rotation steps, each row followed by its count of steps
The counts run from 0 to 117.
[ 24 -18  34 -31  -6  27 -56   9  -9  35   9 -42  27  10 -38  36  22 -19
 -33 -15 -10 -30 -12  22   0 -10 -21 -21   6 -20 -29  12  30  40  56  12
   4  57 -15  10  24 -19 -11  11   8  18   5 -31  32  -7  21  37 -24 -30
  22  35  30 -28 -21 -30  18  44 -23 -53 -21  -2  26  51 -33]
97
[  9 -29   8  -2   1   0 -66 -12  11 -21   6   3  51   2 -24 -12  13  30
 -11 -23  -5 -28 -25   4  -6 -55 -67  36  -6  -2 -31  24   7  16  24  12
 -36  33  -3   2  41 -20 -27  27  -2 -15 -22 -24  18   9  55 -34 -37 -29
   8  70  37 -11 -38 -13  29   8   6 -53  -6 -35  16  12 -18]
12
[ 14  -4  16 -23   5  30 -22  -2  11  41 -13 -29  47  -6 -80  42  11 -22
 -24 -12 -29 -24 -15 -13   0 -12  -2  -8  13 -21   8 -13  17  44  28  29
 -13  50  -5  -4  60 -24 -12  -6  28  39 -44 -31  28 -16  36  21 -26 -28
   4  40  46 -10 -18  -7  38  13   3 -57 -12   0   4  58 -47]
94
[ 15   3  34 -41  45 -14 -37  24   0  22   8 -28  10  14  -9  44  44 -32
   9 -16  -1 -27 -56  -8 -20 -41 -17  19  27  -4 -24  17  12  19  63  -3
  21  65 -16  14  33 -27 -44   4   3  10  -9 -18  20  20  16  15 -21 -75
 -14  19  36  -8  16  -1  16 -10 -27 -51 -20 -38   9  56   9]
33
[  2  -6  13 -11  -7  -7 -58  12 -14  16 -13  -7  25   5 -45  -2  21 -30
 -32 -18 -20  22 -31   0 -38 -33 -31  -5  -4  -8 -52  31  -4  14   7  44
   4  44  21  -4  73  -7 -20  19  45  28 -31  20  15 -31  37 -21 -26 -34
  10  64  52 -20   1 -10  45  -1 -25 -25 -30  -8 -26  30 -41]
62
[-19  18  35 -40  28   1 -28  -6  19  40  -4 -13  21  -6 -63   6  12  -8
  18  17 -11 -28  -8 -33  36 -64 -11  11   3  22 -14   0  -1  41  25  31
 -14  50  20  16  60  -8  -1 -11  28  10 -39 -25  21   4  43 -11 -17 -45
   5  36  69 -26   1  16  35  25  59 -40   0  -5 -17  27 -36]
87
[ -6  14  36 -17  16  18 -19  24  26  59 -26  -3  29  20 -78  -9  13 -14
   7  13  -6 -32   4 -12   8 -40 -15   5  24  18 -31  18 -13  37  26  48
 -27  32  21  24  50 -26 -13   2  30  23 -19  -7  14  13  40  -7 -47 -18
 -14  43  56 -39 -10   3   7  56  43 -34  -1   4 -18  38 -19]
86
[ 11  15  16 -26   4  18 -53 -10   0  -5 -23   5  28  51  -5  29   3 -24
 -31 -37 -11 -58 -23   6   4 -60  -1 -47  22  18   3  -5  40  35  65  35
   4  37   6  13  24  -9 -25  12  -7 -14 -12 -45  15  -1  23  39 -19 -45
   4  22  22 -10 -21  -3  35  26 -11 -53 -14  -2  17  38 -41]
49
[ 19  16  29 -19  -1  24 -32  10   9  28 -33  18  27  36 -37  15  10  -9
 -26 -33  -8 -61 -28  -7 -10 -31  24 -42  19   9 -11  -6  28  48  38  71
 -20   6  30  11  34 -32 -20  10  -6  23 -32 -10   3 -11  24  30 -34 -28
  -6  40  48 -30 -16  -4  37  31   8 -55 -26   9  -9  35 -28]
46
[ 22  16  14 -35  22   4 -36 -40  10 -13  -6   5  30  26  -9  34  16  -2
 -17 -28 -27 -42 -24  -9  14 -76  -1 -17   2  25  18 -10  45  28  42  14
   7  35   8  -8  44  -8 -25   1  -3 -19 -41 -30  21 -15  27  29 -11 -56
  13  30  53 -16  -7   3  62   6  21 -50 -17 -26  12  20 -43]
48
[  7   8  19   6   5  17 -37  -3  -9   8  -8  -3   4  47 -48  14  26 -28
 -14  -7  33 -11   7  17 -27 -71 -47  26  15  22 -17  39  -3  14  40  51
 -18  24   1 -53  24  26 -12  13  26  -6 -22  11  33   8  76 -11 -31 -19
  11  63  18   4   2   0  53 -15 -31 -48 -24   2 -29  39  -5]
67
[ 10  23  42  -5  29  24 -16 -21 -17  33   7  -7  -2  75 -43  27  52  -1
 -21  17  19 -46 -23  -5 -27 -48 -30  51  10   8 -11  13  -7  29  31  40
 -26  20 -11 -29  27  -1 -16  21  -1  -5 -56  17  24  12  30   7 -24 -31
  10  65  20   0 -20  -8  44  20  -2 -42 -19  -9 -44  13 -18]
71
[ 16  -8  -2  -9  18   7 -45 -11  29   0 -12 -16  32   7 -55  23  12   2
 -10 -47  -6 -24 -19   1  40 -62 -14   3  -5 -12 -22 -27  54  15  41  16
  13  30 -18 -35  55 -10 -12   9  -4   7 -26 -20  42 -23  39  11 -30 -28
  11  49  43  -8 -35  -9  57  10  10 -59 -16  -6  16  31 -28]
51
[-18  19  44  -8 -15  -9 -54  -3 -26  13  12 -21  23  59 -23  -2  31 -47
 -26  -3  11 -22   1   6 -55 -77 -53  -8  12  25 -22  46  -4  32  40  28
   3  49  11  -8  19   8 -31  36  34 -10 -11   0  27  -2  16 -21   1 -43
  20  66  13 -17   0  20  50 -12 -19 -26 -23  -3 -19  34 -23]
64
[ 12  23  15 -33  35  -1 -58  34  31  25  -6  26  10  22   4   9  39 -27
  17  -1 -17 -17 -36  15 -25 -62 -15  10  47  10 -51  23 -10   5  66  16
 -21  46  11  38  40  -8 -36  -4   7 -28 -11 -30  26  18  40   6 -39 -48
 -24  15  37 -24 -10 -13   8  48 -10 -35   6 -13  -4  25 -15]
81
[ 22 -22  24 -11  -1  18 -39  25  -4   0   1  -8  26  26 -34 -10  25 -18
 -36 -19   8 -44 -43  28  -4 -24 -50 -22  23 -16 -46  34  32  19  54  23
 -26  33  -1   9  17 -21 -30  32  -8 -23  12 -26  20   0  35  16 -45  -4
  19  62  15 -40 -38 -22  -8  52 -19 -63 -23 -10  20  31 -18]
10
[ 29 -23  10 -19   8  22 -67 -30  -4  -8  14  -7  31  32  -9   7  26 -10
 -22 -14  -2 -38 -15  19  -7 -50 -53   1  19  -1 -25  26  24  11  63  12
 -20  38 -12  14  31  -1 -20  14  -5 -40 -18 -30  12  25  36  17 -20 -25
  32  62  15 -17 -32 -26  18  44 -15 -58  -9 -24  38  17 -35]
9
[ 11  24  13 -22  27 -25 -56  19   9  -2   3  19  -3  51 -10  45  22  11
 -48 -11  14 -17 -40  10 -23 -51   1 -25  12  37 -32  41  -2  -9  54  40
 -11  36  10 -24  49  -9  -9   3   2 -17 -38  16  48   2  25  13 -31 -23
  34  42  61 -11 -18  -9  34   9 -31 -31 -11 -36 -24  23 -13]
113
[ 20 -13  23  -7  -9  37  -4  -5   1  23  -6 -18  18  12 -80  22  21 -28
 -33 -27   3 -38 -25  23  12 -15 -21 -18  22  -9   7   6  50  47  37  38
 -15  26   4 -14  40  10 -21   7  12  11 -26 -25  18  -8  46  17 -33 -15
   4  51  16 -28  -3 -17  30  28 -17 -73 -28  11   4  69 -24]
3
[ -6  19  22 -25  25   7 -59  27  31  35 -33  30  33  20 -38 -11  13 -40
   7  -1  11 -24 -21 -22  -8 -32  -1   3  36  12 -42  20 -19  20  67  59
 -36  42  22  25  27 -16 -28  -2  20  -1 -19 -28   9  25  59   5 -40 -24
 -14  22  44 -20  -8   7  -3  35  16 -36   9  -5   4  24 -24]
85
[ -1 -16   3 -11   1 -15 -64  34 -11   9  10 -27   8   0 -39  -9  15 -19
 -29 -36  -7   1 -38   8   7 -39 -35 -23 -20  -8 -70  28  23  22  16  27
  17  51   3   6  69 -26 -28  29  19   2  11   0  29 -34  35   5 -30 -34
  30  62  30 -39 -15   2  38  19 -23 -40 -16 -16   1  21 -26]
58
[  5 -42  27 -14  -3  20 -72  -6  -7   0  -5 -26  57  15 -42 -12  20 -14
 -19 -21  19 -48 -15   0 -18 -26 -51  -5  18 -14 -27  28  32  31  49  27
 -22  44 -22  22 -17 -24 -28  18   9   2  13 -23  12  18  40  11 -24 -26
  27  58  12  -9 -37 -19   7   6 -13 -63  -5 -17  40  49 -17]
100
[  0 -29  -7 -11   8 -10 -77  11  -9 -11 -12 -15  16   5 -47 -26  -3  -9
  -9 -43  -6  -6 -20  13  -3 -75 -49  12  -3   0 -37  20  11  25  14  37
  18  45  -7  -3  62   3 -30  14  27  -7  -7  -7  22 -20  66 -23 -23 -32
  22  72   7  -6   6   7  63   5 -24 -46   8 -32  -8  17 -28]
59
[  1  -4  39 -15  -8 -15 -46  18  -9  15   1  -6  51  30 -12 -22  14  -1
 -35 -13 -11 -40 -45   7 -39 -24 -33 -22   9  -6 -57  55   6  27  16  24
 -26  46  10  17  41 -35 -33  41  -1   9 -12 -13  11  -7  22 -21 -36 -18
  13  66  49 -41 -44  -8   3  39   3 -39 -22 -29  -7  19 -39]
14
[ -8  31  36 -25  -7 -21 -45  41  11  18   1  -1  18  31 -32  34  22 -13
 -36   0   5  -7 -34 -22 -27 -32  -7 -15   6   4 -31  45 -14   7  48  28
 -25  61  -1 -28  47 -25  -2   5  20  25 -53   5  48  -5  21  -3 -28 -20
  17  36  80   0 -29  15   2  -9 -12 -28 -17 -20 -24  34 -38]
22
[ 32  -6  20 -18  33   1 -69  17  16  49 -26  23  19   9 -17   4  24 -18
  15  -8  -4 -37 -13   8 -38 -34   6  25  34  16 -35   5 -12  23  61  59
 -13  14  28  43  21 -12 -22 -11  18  17 -17  -4 -14  32  39   4 -27 -53
 -20  22  57 -13  -9 -29  12  29 -10 -49  -7   4 -10  51   1]
38
[ 14  12  17 -38  34 -11 -61 -17   3  15  -9  37   9   5  -6  14  17 -24
   8  -2  17 -41 -23 -10   8 -53 -11 -15  26  53 -17  23  18   3  64  35
  -5  31  35  36  26  -6 -31 -13  11 -19   5 -26 -10  28  47  19 -27 -43
  13  13  60 -22  15 -18  17  18  -1 -47 -11 -32   7  49   4]
41
[ 15   2  20 -46  11  26 -30 -48   1 -10  11  -2  21   3 -31  19  19 -41
 -23 -13 -11 -27 -17  -3  25 -43 -22  -6  18  24  17  17  34  22  57  24
   3  62   9  16  48  26 -28  -3  17 -14 -33 -37  14  22  46  12  -7 -42
  24  17  32 -27  36  -4  28   1  -3 -46 -13 -20  22  44 -48]
1
[  3   4  31  -1   8 -17 -52  -5  -6  -6  11  -7  31   9 -14   4   6   9
 -21  -7 -19 -40 -12  18 -31 -94 -61   7   1  36 -31  39  -4  20  11  19
 -21  42   8  -3  54  -6 -27  16   9 -21 -38 -15  20  22  36 -43 -22 -33
   8  55  28 -17 -28   3  36   9  -9 -39   0 -40  -7  -4 -27]
16
[ -1  23  14 -21  36 -16 -34  27  44  24   1 -20  23  -5 -60  -3  32 -19
  31  -2  15 -47 -23  -5  35 -82 -41  32  22  14 -43  11   1  31  41   8
 -17  40   7  -8  44  -8 -14   5  16   1   7 -25  21   4  49 -22 -42 -47
 -31  29  45 -27  -2   5  14  24  40 -39  11  -2   9  35   7]
83
[ 18  13  30 -23  12  12 -19 -25  12  19 -20  -6  22  11 -54  31  10   6
 -17 -25 -25 -52 -22 -11  19 -48   2 -24  -8  13   5 -25  38  51  22  31
   1  19  19  -9  62 -21 -11  -1   1  11 -54 -12  16 -24  14  21 -15 -51
   2  42  58 -27 -16  -9  66  27  28 -54 -21  -8 -16  46 -28]
47
[  7   7  31 -26  10  19 -60 -32  15  -3 -35  49  37  37  -7  -1   5 -22
  -5 -21  -2 -59 -31 -28   1 -29  23 -24  20  31   7   5  33  24  61  73
 -12  19  29  21  17 -20 -34   3  -3   7 -28 -18 -16  16  51  22 -24 -34
   0  15  49  -5  -4   2  32   2  14 -55 -19 -12  14  45 -21]
45
[  8   6  25 -11  25  -6 -15 -14  16  26 -27  -1   7   6 -61   6   2  -9
  -6 -11  12 -82 -15   3  32 -56  -9  -9  12  34 -25  -1  38  46  30  49
 -13  11  29 -12  33 -21 -24   4  11  19  -6 -16  -3  -1  59   7 -39 -33
   4  27  54 -45  13  -7  29  18  22 -61 -18  -5 -19  58  10]
43
[ 19   2  40 -15  44   1 -30  -7   3  65 -22  -4  16  15 -51  14  30   2
  13  14  -3 -54  11  14 -22 -53  -8  17  10  38 -32  11   3  32  32  41
  -5  11  20  17  20 -29  -7   3  18  27  -7  -3   6  14  24   1 -26 -53
  -5  43  67 -42  -9 -34  26  35  21 -57 -14   1 -27  58  20]
39
[-16  31  47 -28  20 -12 -22  36 -11  24  19 -38   4  56 -42  43  30 -26
 -33   2  23 -46 -36 -19   0 -43 -18 -18  20  15 -18  45   4  21  54   1
  -4  70 -27 -30  17 -17 -19   9   4   6 -23  -2  41  20  11   6 -22 -22
  44  28  29   4   0  29  16  -1 -13 -31   2 -25  -8  32 -22]
25
[ 31 -15  32 -17  11  33 -23 -18  -8  31   3 -15  25  12 -49  24  30  12
 -32 -14 -20 -20 -22  24   6 -26 -26  -2   0 -27 -22  10  32  37  27  13
 -19  29  -8  -8  51 -10   1  15  -2  18 -32 -24  42 -23  17  16 -23 -27
  14  62  47 -31 -41 -45  18  46  -6 -56 -38   6   4  36 -42]
7
[-22  20  21 -28  26 -17 -43  24  14 -22  -6  -9  14  47 -21  22  18  -4
 -22 -23  36 -29 -76 -50  23 -27  -6  -5   0   6 -23  24   3   2  59  18
  -8  48 -25 -45  25 -27 -21  19  -8   7 -42  11  42  -6  25   5 -34 -25
  13  28  54   9 -15  19  19 -25  -4 -35 -11 -41   2  34  -3]
116
[ 27 -14  19 -18  10  26 -12 -36  16 -13  -1 -14  41 -10 -65  22  22  -4
 -16 -26   8 -30 -21 -11  15 -28 -39  22  12 -12  10  -9  38  40  39  11
 -24  44  -8 -27  49   7  -4   9  17  12 -49 -34  16 -13  48  -7 -18 -38
   2  52  27 -10  -1 -11  25  -7  18 -69 -31  -6  20  63 -34]
4
[ 16  11   7 -36  40  10 -29  29  31   6  -2  27  28  23   9  10  45 -25
   6 -17   9 -10 -84 -20 -22 -21 -16  39  32 -22 -39  12   2  16  50  22
 -29  41  -6  12  48 -15 -43   7 -11 -10 -40  -5  -2  22  41   2 -57 -42
 -26  30  35  18 -20  -9  10   9 -18 -43 -22 -30   8  32  -7]
77
